In the rows, zero is written as 128.
The rows of R fall into a few groups, and each row is roughly a mix of its group's hidden directions.
R, 124 rows:
[[111 151 128 182 120  79 122 162 142 121]
 [120 116 145 127  72  74 145 112 135 107]
 [151 112  97  82 169 147 131 159 138 155]
 [132 141 134 192 100 110 144 165 135 152]
 [116 158 118 159 139  79 149 156  89 143]
 [104 115 151 143  70 162  97 105 141 128]
 [171 110 151 167 118 120 130 151  85 155]
 [137 176 122 118 153 107  90 149  82 130]
 [129 137 138  84 142 168 122  91 170 151]
 [107 143 138 188 139 159  94 131 129 161]
 [170 167 139 158  81 130 127 119 151 153]
 [146  88 160 134 138 122 185 151 103 140]
 [135 161  94 119 143  89 147 166 130 169]
 [166 117 101  93 119 138 178 124 125  90]
 [154 125  54 117 115 107 149 120 137 137]
 [ 96 112  97 156 137 132  91 101 112  81]
 [131 133 180  80 136 128 169 129 149 106]
 [ 92 145  77 107 134 151 106 115  88 115]
 [118 135  98 184 122 111  91 146 110 161]
 [ 89 103 125 112 136 164 100  86 157 150]
 [ 86 134 104 154  98  88 123 147 131 169]
 [155 110 114 118  95 120 142 185 133  87]
 [115 149 152 127 161 176  83 137 148 106]
 [127  86  86 150 142 137 171 103 145 151]
 [100  92 114 101 103 150 157 179 119 126]
 [103  80  95 107 151 109 165 157 129 125]
 [113 125  84 142 116 131  76 161 164 134]
 [128 165 121 118  60 155 130 128 135 101]
 [ 94 153 140 176 129 113  77 132 115 107]
 [134 120 123 169  84 145 176  99 132 107]
 [133 153 160 148 125 165  78 115 130  90]
 [ 95  92 107 134 118 107 161 107 135 180]
 [116 177 137 182 144 110  93 138 133 141]
 [129 164 139 118  81 124 111 111 186 127]
 [160 157  80 137  94 136 149 162 151 127]
 [117 134 199  92 139 146 110 109 130 128]
 [124  75 103 100  86 114 155 125 124 154]
 [115  92 156  93 114 132 164 110 173 149]
 [ 93  94 109 110 139 102 110 119 136 186]
 [163 161 129 111 117  84 163 118  92 110]
 [129 148 154 161 150  65 151 115 137 111]
 [146 136 113  83 117 123 127 160 132  66]
 [138 119 147  89  97 177 127 141  85 137]
 [136 160 115  76 100 154 167 131 142 107]
 [139 127 129 105 126 192 100  94 151 109]
 [120 134  61 148  98 164 111 141 132 131]
 [ 89 134  85 150 150 122  88 110 159 148]
 [143 154 100 126 159 122 103 110 129  65]
 [150  83 144 140 148 134 179 147  93 118]
 [ 71 104  98 118 150 106 120 126 130  86]
 [ 95 124 123  86 153 145 106  82 149 100]
 [ 84 137 141 154 140 145 156  73 104 129]
 [130 124 147 118 115 177  90 179 135 104]
 [139 110 139 149 161  96 147 131  88  77]
 [129 149 192 154 118 142  84 139 117 130]
 [189 151 136 126 106 135 165 163 128 114]
 [133 159 149 129  65 158 111 116 159 128]
 [109  82  88 119 119 123 158 163  94 114]
 [131 136 178 101 154 176 149 125 156 118]
 [113 168 150 178 143 147 165 121 101 118]
 [180 129 166 123 116 140 167 161 104 127]
 [ 80  93  83 122 163 113 123 123 118 107]
 [115  77 125 150  88 175 144 116 143 128]
 [133 105 176 135 124  93 174 150 111 153]
 [138 153 107  80 149 163 144  96 155 148]
 [129 134 148 117 143 190 129  87 131  92]
 [ 80 103  89 139 118 151 104  98 157 137]
 [119 133 115 115 124  80 104 155 169  84]
 [112 115 117  83 101 152  81 123 140 164]
 [104 120 171 145 154 153 131  85 122 169]
 [112  78 138 100  98 157 156 131  90 134]
 [137 159 130 100 155 127 107 118  88  73]
 [143 153 118 151 189  86 143 140 112 137]
 [120 159 117 125 112  70 117 153 108  87]
 [ 86 107 107 151 158 117  82  93 142 130]
 [163 173 128  97 143 169 141 110 132 159]
 [131 111 130 116 100 150  76  86 140  92]
 [ 80 101 140 141 107 129 110 153 179 145]
 [105  99  88  78 126 161 156 130 143 136]
 [113  92 148 141  88 184 114 121 111 143]
 [130 116 150  96 151 191 149 106 109 113]
 [155 135 139  81 130 138 154 116 123  69]
 [115 120  72 139 181 111 126 134 102 111]
 [147  89 152 133 130 130 188 155 112 152]
 [173 151 152  95 158 106 167 145 141 137]
 [110 166  89 131 136  70 124 141 148 146]
 [ 95 106 143 156  92 132 161  79 142 138]
 [108 104 120 139 131 104  97 144 196 127]
 [102 167 106 132 145  85  80 115 124 109]
 [141 135 155 113  70 179 110 116 121 124]
 [107  82 119  97 139 127 165 174 110 118]
 [147 138 135 128 116 150  94  61 154 142]
 [ 90 101 145 160  93 125  86 127 162 131]
 [117 122 130 197 102 153 129 124 147 161]
 [116 113 176 100 137 176  96 131 156 128]
 [117 118 156 112 162 109 136  77 173 139]
 [138 162 134 119 151 114 146 152  76  85]
 [111 152 145  98 195 147 144 127 106 134]
 [142 113  96  85 100 168 149  97 147 143]
 [169 103  98 117 142 142 159 127  82 157]
 [163  98  72  94 112 134 114 117 126 103]
 [128 122  78 152 100 140 150 171 117 162]
 [152  95 130 128  93 172 143 119 178 127]
 [137 119 174  92 124 150  91 135 174 119]
 [119 110 130 166 148  87 175  94 134 143]
 [134 124  87  98 108 164 104 170 127  96]
 [174 132 120 149 102  84 172 146 120 122]
 [107 104 122 120 125 198  95 137 130 149]
 [159 136  75 119 148 133 161 123  83 138]
 [145 185 125 120 128 115  83 119 128  86]
 [130 160 120 108  95 159  96 106 179 131]
 [117 147  74 145 121 151  83 163 124 120]
 [ 91 134  85  91 123 152  88 134 113 106]
 [164 165 160 111 127 117 163 138 173 143]
 [135 139 155  85  93 124 114 108  96 173]
 [114 175 126  97 133  94 106 126 106  82]
 [ 86 144 180 170 122 141 126 100 135 137]
 [106 152 124 124 140  65 141 130  81 120]
 [186 148 148 103 145 167 140 133 144 105]
 [ 79 117  90 143 148 101 113 138 104 166]
 [166 142  96 123 162 129 154 125 161  83]
 [115  81  82 161 103 132 135 159 139 144]
 [135 171 106 161 157 129 134 142  75 109]
 [183 138 113 129 148 112 154  94 147 165]]

In each list below, three rows fit none of the groups, and each other row fits one group, some only roughly. Which are they? Name them in the order they come.
  j_698: [ 88 132  87 138  88 132  93 110 161 135]
  j_882: [ 74 124 153 100 149 107 130  90 115  99]
  j_472: [ 77 119 106 134 130  89 125 107 171 153]
  j_981: [132 136 178  88 127 149 115 100 166 154]
  j_688: [133  93 128  99  73 135 110 165 151 144]
  j_763: [ 93 150 173  89 148 138 134 133  89 107]
  j_250: [166 168 133 125 143 112 135  89 172 152]
  j_322: [ 76 105 145 160 123 134  77 149 126 124]
  j_257: [123 152 128 155 104  81  95 126  89  97]
  j_768: [173 103  98 124 130 176 163 129 150 121]
  j_360: [105 139 129  77 132 133 138 120  90  76]
  j_817: [114  92 104 112 156  80 152 160 116 150]
  j_358: [122 161 147 130 101 138  67 142 141  92]
	j_763; j_817; j_358
  j_490: [116 160 165  93 148 129  74 107 122 135]
  j_775: [130 119 168 120  73 178 143 120 114 126]
  j_542: [130 143 167 127 106 121 188 123 135  87]
  j_487: [128 142 138 162 137  95 126  99 139 192]
  j_535: [ 84 124 123 157 153  95 114 178 109 120]
  j_602: [ 94 132  98 131 111 113 105  94 183 112]
  j_441: [101 150  80 130 137 105  98 106 170 110]
  j_800: [105 133 154 180 136 153  87 125  97 108]
  j_790: [138 138 143 121 174  76 154 155 102 144]
  j_351: [121 124 106  80 154 121 140  97 134 182]
  j_357: [113 100 163 194 138 133 136 136 135 155]
  j_249: [123 122  70  81  91 105 118 126 131 129]
  j_346: [141 176 170 161 143 138  99 152 121 106]
	j_775; j_800; j_351
  j_38: [112 138 133 138  60 138 131  92 153 151]
  j_399: [ 82 126 133 140 165  90  88 121 140 156]
  j_825: [113 120 139 140 132 112 104 100 172 187]
  j_723: [107 166 147 168 152 154 101 107  95 110]
  j_192: [168 143 138  98 126 153 114 133 127  65]
  j_820: [130 128 100 106 109 107 154  94  83 170]
  j_626: [109 139 154 156  97 112  82 112 103  89]
  j_901: [177 144 177 129 101 136 138 149 108  99]
  j_60: [147 149 115 100 126 107 182 171 106 142]
  j_443: [125  78  89 133 160 102 152 142 100 146]
	j_38; j_399; j_60
  j_579: [ 99 120 116 139 134 101 115 118  84  69]
  j_965: [131 117 144 116 180 172 146  87 147 119]
  j_758: [ 86  86 109 136 138 107 126 110 174 155]
  j_877: [159 165  73 130 127  90 130 144 130 104]
  j_180: [154 161 149 118 146 145 179 141 115  86]
  j_209: [129 160  99  67 107 144 133 107 159 133]
  j_294: [126 101 190 157 141 115 121 136 104 163]
  j_604: [111  92 127 153  78 156  87 122 126 149]
  j_368: [ 83 107 131 129 135 105  77 166 132 104]
  j_330: [112 140  70 134 138 160  91 120 124 165]
  j_312: [ 94 131 104 150  70 149 102 110 153 130]
  j_509: [135  99 132 168 108  92 177 134 128  97]
	j_209; j_294; j_368
  j_237: [175 180 131 118 107 102 146 157 146 129]
  j_475: [148  97  97 106 108 158 172 121  92 144]
  j_921: [128 101 156 170 140 103 162 164 129 161]
  j_549: [117 125  70 125  91 156 127  93 106 113]
  j_651: [ 70 131 134 137 112 119  76 143 108 151]
  j_873: [128 101 121 114  64 170 143 131 137 151]
  j_49: [140 147  95 131 165 103 141 176  93 144]
  j_878: [148 142 157 174 125 106  89  83 129 125]
  j_240: [132 124  93 170 129 102 108 136 177 160]
  j_173: [135  91 151  86 132 136 163 147  83 143]
  j_118: [ 89  82 129 166 101 120 107 162 116 134]
  j_912: [147 111 138 181 151 107 142 128  89 165]
  j_748: [142 115 120  98 142 168  69 107 138 105]
	j_921; j_173; j_912
  j_945: [125 128 130  96 170 166 109 118 166  89]
  j_696: [135 113 142  93 150 151 143  90 185 123]
  j_10: [110 102 160 185 120  94 107 154 135 134]
  j_384: [114 101 145 147  99 119 139 109 100 190]
  j_915: [173 148 101 102 112 130 183 138 109 120]
  j_541: [144 175 159 135 147 161 115  95 150  98]
  j_482: [169 119 124 123 118 140 183 175 146 127]
  j_467: [ 84 125 137 130 104 132  95 126 172 173]
  j_766: [112 108 193 127 146 136 156 154 108 150]
  j_216: [145 161 135 101 181  82 145 128 142 138]
	j_541; j_467; j_766
  j_599: [134 164 175 111 148 140 122 107 163  88]
  j_649: [108 109 165 142 159 138 133  86 165 162]
  j_860: [ 73 116 110 125 125 101 116 101 170 156]
  j_406: [121 157  88  74 127 129  86 114 136 113]
  j_335: [163 173 101  94 152 131 154  93 135 124]
  j_6: [153 157 171 105 117 138 157  92 119  90]
  j_259: [153 150 153 183  91 134 118 153 152 117]
  j_222: [ 94 159 132 119 129 137  61 128 129 157]
  j_905: [136  79 123 102 115 149 133 129 179 163]
  j_824: [120 144  85 142 170 116 149 140  82 154]
  j_988: [ 82 142 111 147 118  96  91  93 148 105]
  j_234: [116  91 126 116  84  97 116  76 138 119]
  j_704: [101  68 150 107 129 143 130 160  96 115]
  j_840: [147 153 164  93 125 171 171 128 118 110]
	j_599; j_6; j_840
  j_440: [ 85 133 152 146 127  85  89 133 130 166]
  j_974: [139 146 135  74 115 118  90 146 164  97]
  j_778: [176 152 175 125 163 136 161 138 117 128]
  j_433: [165 180 119 148 137  99  98 139  97 140]
  j_893: [172 111 103  92 127 141 160 170 152 134]
  j_314: [145  85 161 101 174 144 160 115 120 117]
  j_101: [159 136 158 118 100 189 107 124 114 110]
  j_650: [164 151 160 148 113 174 118 161 105 147]
  j_699: [151 160 142 167 119 137 181 165 127 117]
  j_69: [114 163 140 149 157 126  63 127 105 126]
  j_469: [139 143 109 133 183 131 161 154 107  88]
	j_778; j_433; j_469
  j_305: [147 143 151 125 163 115 177  99 111  87]
  j_847: [126  99  92 127 137 126 189 107 100 107]
  j_161: [144 186 145  96 139 112  88 111 148 122]
  j_405: [162 171 149  90 120 135 141 140 142  82]
  j_338: [151 122 138 102 106 130 197 142 147 106]
  j_26: [141 104 113  94 190 132 162 134 117 147]
  j_486: [ 78 107 135 130 129 136  92 106 123 180]
  j_771: [112 138 139 155 108 119 114 111  91 192]
  j_839: [ 98 150 105 153 101 128  96 176 123 159]
  j_190: [139 169 139 111 162 130 114  70 154 120]
  j_391: [ 83  85 114 124 166 153 111  98 117 140]
  j_756: [173 136 128 128 102 164 148 172  99 146]
  j_802: [152  92 138 110 113 162 171 172 130 143]
  j_254: [106 155  85 164 126 144  79 118 104 133]
	j_405; j_839; j_802
  j_861: [154 143 170  77 144 141 130 151 148  95]
  j_827: [131 123 188 139 137 174 113 114 139  93]
  j_724: [130  93 153 165  95 133 141 143 114 181]
  j_506: [175 111 130 138 130 150 159 153  99  81]
  j_777: [111 148 102 126 178 103 124 149  85 155]
  j_944: [151 127  77  98 105 150 155 116  87 129]
  j_811: [177 125 119 151 136 111 144 189 111 130]
  j_371: [182 150 167 138 136 113 160 129 144 160]
  j_625: [102 105 154 163 158 135 161  87 122 155]
  j_578: [172 137 127 177 125 155 151 168 109 122]
  j_385: [113 154 105 119 114 135  94 149 149  66]
  j_611: [130 125 150 140 119 128 204 145 150 148]
  j_609: [160 156 123 134 159 178 163 145 116 103]
  j_62: [124 130 121 175 135 163 153 150 145 180]
	j_827; j_811; j_385
